[[ 2.06  1.95]
 [ 1.57 -0.64]
 [ 5.26 -2.79]
 [-0.85 -1.63]
 [ 6.08  1.00]
 [ 6.04 -5.78]
 [-1.42  4.41]
 [ 4.29 -5.57]]
:
[[ 2.06  1.57  5.26 -0.85  6.08  6.04 -1.42  4.29]
 [ 1.95 -0.64 -2.79 -1.63  1.00 -5.78  4.41 -5.57]]

[[-3.59  1.03 -0.20 -1.96 -2.42 -5.29 -0.68  1.91 -0.97 -0.32 -0.10]
 [-1.84  0.72 -0.08 -1.80 -1.96 -4.35 -0.52  1.60 -1.05  0.22 -0.26]]
:
[[-3.59 -1.84]
 [ 1.03  0.72]
 [-0.20 -0.08]
 [-1.96 -1.80]
 [-2.42 -1.96]
 [-5.29 -4.35]
 [-0.68 -0.52]
 [ 1.91  1.60]
 [-0.97 -1.05]
 [-0.32  0.22]
 [-0.10 -0.26]]

[[-2.72  3.14 -1.49 -2.53 -3.74 -2.64  1.50  2.12 -0.41]
 [ 3.11 -3.41  1.83  3.01  3.72  3.76 -2.14 -2.26 -0.13]
 [-2.75 -1.06  0.40 -0.37 -1.38 -4.10  5.56  1.11  2.43]
 [-0.73 -1.39 -4.12  1.60  0.75 -3.00  2.83  0.40  4.91]
 [-2.64  3.40 -1.22 -2.59 -4.08 -2.02  0.97  2.17 -1.06]
 [ 2.94  0.20 -0.11  1.03  1.80  4.33 -5.17 -1.34 -2.05]
 [ 0.76  0.56 -4.91  2.95 -2.34  3.98 -3.21  1.05  0.47]
 [ 0.56  0.76 -4.18  2.70 -2.86  4.29 -3.21  1.18 -0.29]
 [-2.20 -1.99  3.35  1.90 -4.26  2.15  3.40  1.48 -1.69]]
:
[[-2.72  3.11 -2.75 -0.73 -2.64  2.94  0.76  0.56 -2.20]
 [ 3.14 -3.41 -1.06 -1.39  3.40  0.20  0.56  0.76 -1.99]
 [-1.49  1.83  0.40 -4.12 -1.22 -0.11 -4.91 -4.18  3.35]
 [-2.53  3.01 -0.37  1.60 -2.59  1.03  2.95  2.70  1.90]
 [-3.74  3.72 -1.38  0.75 -4.08  1.80 -2.34 -2.86 -4.26]
 [-2.64  3.76 -4.10 -3.00 -2.02  4.33  3.98  4.29  2.15]
 [ 1.50 -2.14  5.56  2.83  0.97 -5.17 -3.21 -3.21  3.40]
 [ 2.12 -2.26  1.11  0.40  2.17 -1.34  1.05  1.18  1.48]
 [-0.41 -0.13  2.43  4.91 -1.06 -2.05  0.47 -0.29 -1.69]]

[[-0.88 -4.01 -2.04 -1.67 -2.64 -2.10  4.10  0.96  2.87  0.84 -2.44]
 [-2.28  2.81 -2.04 -1.67 -3.49  5.92  1.52 -3.16  2.87 -2.47 -0.85]]
:
[[-0.88 -2.28]
 [-4.01  2.81]
 [-2.04 -2.04]
 [-1.67 -1.67]
 [-2.64 -3.49]
 [-2.10  5.92]
 [ 4.10  1.52]
 [ 0.96 -3.16]
 [ 2.87  2.87]
 [ 0.84 -2.47]
 [-2.44 -0.85]]

[[ 0.25 -1.90 -0.76  1.93  3.23 -5.79 -4.08]
 [-0.27  1.03 -5.50  0.44  4.36 -3.63 -0.59]
 [-0.99  2.79  2.97 -1.52 -0.72  4.96  6.46]
 [-4.30  2.41 -2.32 -4.58  6.50  1.49 -1.01]
 [ 1.36 -0.28  4.30  5.93  0.60 -0.46  6.73]
 [-3.62  3.17  1.09 -1.18  1.57  1.82 -2.31]
 [-1.43  3.49 -3.35 -2.39  6.57  0.01 -2.68]]
:
[[ 0.25 -0.27 -0.99 -4.30  1.36 -3.62 -1.43]
 [-1.90  1.03  2.79  2.41 -0.28  3.17  3.49]
 [-0.76 -5.50  2.97 -2.32  4.30  1.09 -3.35]
 [ 1.93  0.44 -1.52 -4.58  5.93 -1.18 -2.39]
 [ 3.23  4.36 -0.72  6.50  0.60  1.57  6.57]
 [-5.79 -3.63  4.96  1.49 -0.46  1.82  0.01]
 [-4.08 -0.59  6.46 -1.01  6.73 -2.31 -2.68]]

[[ 2.90 -3.62 -1.24 -1.90 -0.61 -0.73 -2.39 -1.25 -0.21  1.30  0.68  1.30
   2.90 -3.83]
 [ 3.24 -2.52 -5.04  1.81 -2.72 -0.99 -1.44 -1.93  1.86 -2.39  1.45 -2.73
   5.00 -2.75]
 [-3.59  1.61 -0.11  3.19 -3.32 -2.67  1.52  3.16  1.81 -1.64  1.61  1.73
  -4.16  0.74]
 [-1.26 -0.56 -1.41 -2.96  1.91  0.51 -2.27 -3.34 -4.35  0.59 -3.63 -3.23
   0.13 -1.03]
 [ 3.66 -1.91  2.60 -5.96  2.24  3.32  2.35 -4.38  0.17 -3.20 -4.55 -2.64
  -0.48  3.36]]
:
[[ 2.90  3.24 -3.59 -1.26  3.66]
 [-3.62 -2.52  1.61 -0.56 -1.91]
 [-1.24 -5.04 -0.11 -1.41  2.60]
 [-1.90  1.81  3.19 -2.96 -5.96]
 [-0.61 -2.72 -3.32  1.91  2.24]
 [-0.73 -0.99 -2.67  0.51  3.32]
 [-2.39 -1.44  1.52 -2.27  2.35]
 [-1.25 -1.93  3.16 -3.34 -4.38]
 [-0.21  1.86  1.81 -4.35  0.17]
 [ 1.30 -2.39 -1.64  0.59 -3.20]
 [ 0.68  1.45  1.61 -3.63 -4.55]
 [ 1.30 -2.73  1.73 -3.23 -2.64]
 [ 2.90  5.00 -4.16  0.13 -0.48]
 [-3.83 -2.75  0.74 -1.03  3.36]]
---
[[ 1.34  2.46 -2.20  1.26]
 [ 1.21  3.12 -5.11  0.11]]
:
[ 1.26 -5.11]

[[-2.94  2.42  4.41  1.03]
 [-1.52  3.15  2.03 -1.66]
 [-2.91  2.57  4.68  0.38]
 [-3.65  1.76  4.94  3.61]]
:
[ 1.03  2.03  2.57 -3.65]

[[ 4.80  4.09]
 [-5.26 -3.88]
 [ 0.71  0.41]]
:
[ 4.09 -5.26]

[[ 0.02  0.65 -5.60  0.30]
 [ 0.88 -0.43  1.57 -0.70]
 [-0.73  0.13 -4.57 -2.20]
 [-0.90 -0.62 -0.19  0.01]
 [-0.03 -1.37  2.65  1.17]]
:
[ 0.30  1.57  0.13 -0.90]

[[4.94 1.68 0.87]
 [4.02 2.98 0.36]]
:
[0.87 2.98]

[[-6.25  4.47  3.40]
 [ 1.19  4.18  0.47]]
:
[3.40 4.18]

[[ 1.51 -1.99  0.93 -4.00]
 [ 1.91  0.34  0.56 -4.76]
 [ 0.93  6.78  1.43 -1.64]
 [ 1.33 -3.35  1.47 -4.01]
 [-1.53  0.14  0.79 -2.00]]
:
[-4.00  0.56  6.78  1.33]
